[105  -9  68  60  -5  65  31  -8] = Q554
[ -6  65  31  -8 105  -9  60  68] = Q41
[ 68 105  31  65  -9  -8  -5  61] = Q507
order: [ 60  68  31  -9 105  65  -5  -8]
Q554
order: [ -8 105  -9  68  60  -5  65  31]
Q554
find: [65 -9]
Q507
order: [ -8  31  65  -5  60  68  -9 105]
Q554
find: [ 31  -8 105  -9]
Q41
order: [ -9  -8  -6  31  60  65  68 105]
Q41

[100  40 -30  40] -> Q171
[ 33 -58  47 -57] -> Q93
[45 69 25 15] -> Q129
[ 12 115  57 114] -> Q843
[118 -33 -44 -32] -> Q89
[49 -6 26 -5] -> Q818
[74 86 -6 85] -> Q377
[45 69 25 69] -> Q576
[70 45 25 69] -> Q150
find: [-33 -44]
Q89
order: [45 25 69 69]
Q576
order: [-6 -5 26 49]
Q818
order: [69 25 69 45]
Q576
find: [-44 -32]
Q89

[  99  115  114   98   70   34   -8  -51  -89 -116 -124 -115  -80  -34
   20   67]  Q43
[ -45    8   57   94  113  116  101   79   44    2  -41  -81 -112 -125
 -118  -89]  Q687
[  67   98  -34   -8  -89  -51  -81  114   20 -116   99   34  115 -115
   70 -124]  Q850
order: [  99  -80  114   67  -51   -8 -124  -34  115   20   98  -89   34   70
 -115 -116]
Q43
order: [-124   67   98  -34   -8  -89  -51  -81  114   20 -116   99   34  115
 -115   70]
Q850

